One turn sends every row of this set to another row. A few are shown first. Where does it send the rows asked after them?
Z_755: [ -8  -6 -14  -6  -9 -19  21   7   3  -9  13 -15   6  -6   7   0  11   8
  -2  17  -9]
Z_238: [ -2   6  14   3   3  -3   2  -7   1  -8  -2   4   7   2  -5 -24  14  -5
 -13 -28  -1]
Z_777: [ -3  23  11  13  -4   6  12 -20   3  -9  -6  -2   3  -6  -9   2  -2   5
  -1  13 -10]
Z_59: [  0   0  19 -12   1   8   3   3  -3  -7  -2   0   2  17   3 -22  12   5
   2 -25  10]
Z_992: [ 4  9  6 16 -8  3  5 -9  3 -6  2  0 -5 21 -3 27 13  8 11  3 10]
Z_745: [ 6  5 14  4 -7 -6  0 -5 10 -8  5  4  0 28 -7 21  5 18  5 -2 10]
Z_674: [ -6  13   1  -2  10  18   9 -16   1   0  -9  11 -19  -4   5   8  10   0
  -9  -3 -16]
Z_803: [ -6 -22 -18  -3  -7  -5   4   9   2  -7  12  -6  -7  -9  19 -21  -4   6
  -3   7   0]
Z_345: [ -7  15  22 -11  -7  -3   8  -7  -1  -2  -4   2  -1   9  22  -6 -14  15
  -2  17  10]
Z_979: [ -5   1  18  10  -9 -15   3 -17   8  10  11   2 -10  19  12   3  11  -8
 -14  14  17]
Z_173: [  0  -7   5   1  17  -6 -15   1   0  10 -13   0   2  -8   2  -7   7 -12
  23   9   9]
Z_771: [-14 -23  -2  -3  -6 -17  15  16   8  -3   6   1   1   4   4   4   1  12
  -7  16 -12]
Z_377: [ -1  14  25 -17  -8   3   7  -2   8  -8   1  -6   2  18   8  -7  -8  17
   6  13   7]
Z_221: [  2  12  -8   0  11   4   8 -11  -1   3   0  13 -20  14  15  19  19   3
  -6  -8  -2]
Z_201: [-11 -25  -6 -10 -10  -3  19   1   0  -4   7 -15  -3   0 -10   4  11  10
   7  18  -5]
Z_551: [ -8  16   4 -20   6  14   7 -13  -7   5   0   6 -18   0  23  -1   4   6
  -7   0  -3]
Z_530: [ -2  10  19   6  -9 -17   0 -15  15   7  20  -5   2  16   4  -5   9  -5
 -16  13   8]
Z_120: [  1  -3   2   5  20 -12 -16   5  -3  16  -3   4   7  -5   2  -5   2  -6
  18   8   5]
Z_452: [  1   3   1   0  15  -9 -16   4  -3  11  -2  -6   7  -8   9  -6   8 -10
  24   8   9]
Z_931: [ -2   6   1  -9  12   3  10 -16  -4  17  10  10 -22  14  18   0  14  -3
 -16   5   2]
Z_999: [  1  -2   1   1  17 -16 -18   0  -2   9 -11   3   6 -11   7  -1   5  -7
  19   2  11]
Z_986: [-21 -22  -4  -5 -18 -16   6   2   5  -9   7 -10  -1 -10   6  12  12   6
  -5   5  -2]
Z_671: [ -2 -22 -20   2  -3   5   9   6   4 -14   4  -6  -6 -13   3 -16  -4   9
   4   6  -8]
Z_139: [ -1  17  16   7  -9  -4   5 -24  15 -14  -4  -7   4  -3 -16   0   6  -1
  -6   6  -5]
Z_564: [  0 -25 -26  10  -7  -1   4   3   4 -13   9  -4  -8  -8   3  -3   7   6
   4  -3   0]
Z_117: [ -3 -33 -19   7  -6  -7   2   7   5  -2  15  -1 -12   0  10 -11   4   5
  -4   2   3]
Z_144: [  7   6  10   0   7   2   3   8  -4  -5   4   6   7  21  -2 -13  12  10
   1 -28   2]
Z_659: [  2   7  11   3   3  -1   3  -5  -1   1  13  -4   4  12  -3 -25  24 -10
  -8 -21   4]

Z_238 turns into Z_144
Z_986 turns into Z_771
Z_671 turns into Z_564
And these:
Z_530 turns into Z_377
Z_979 turns into Z_345
Z_452 turns into Z_173
Z_931 turns into Z_551

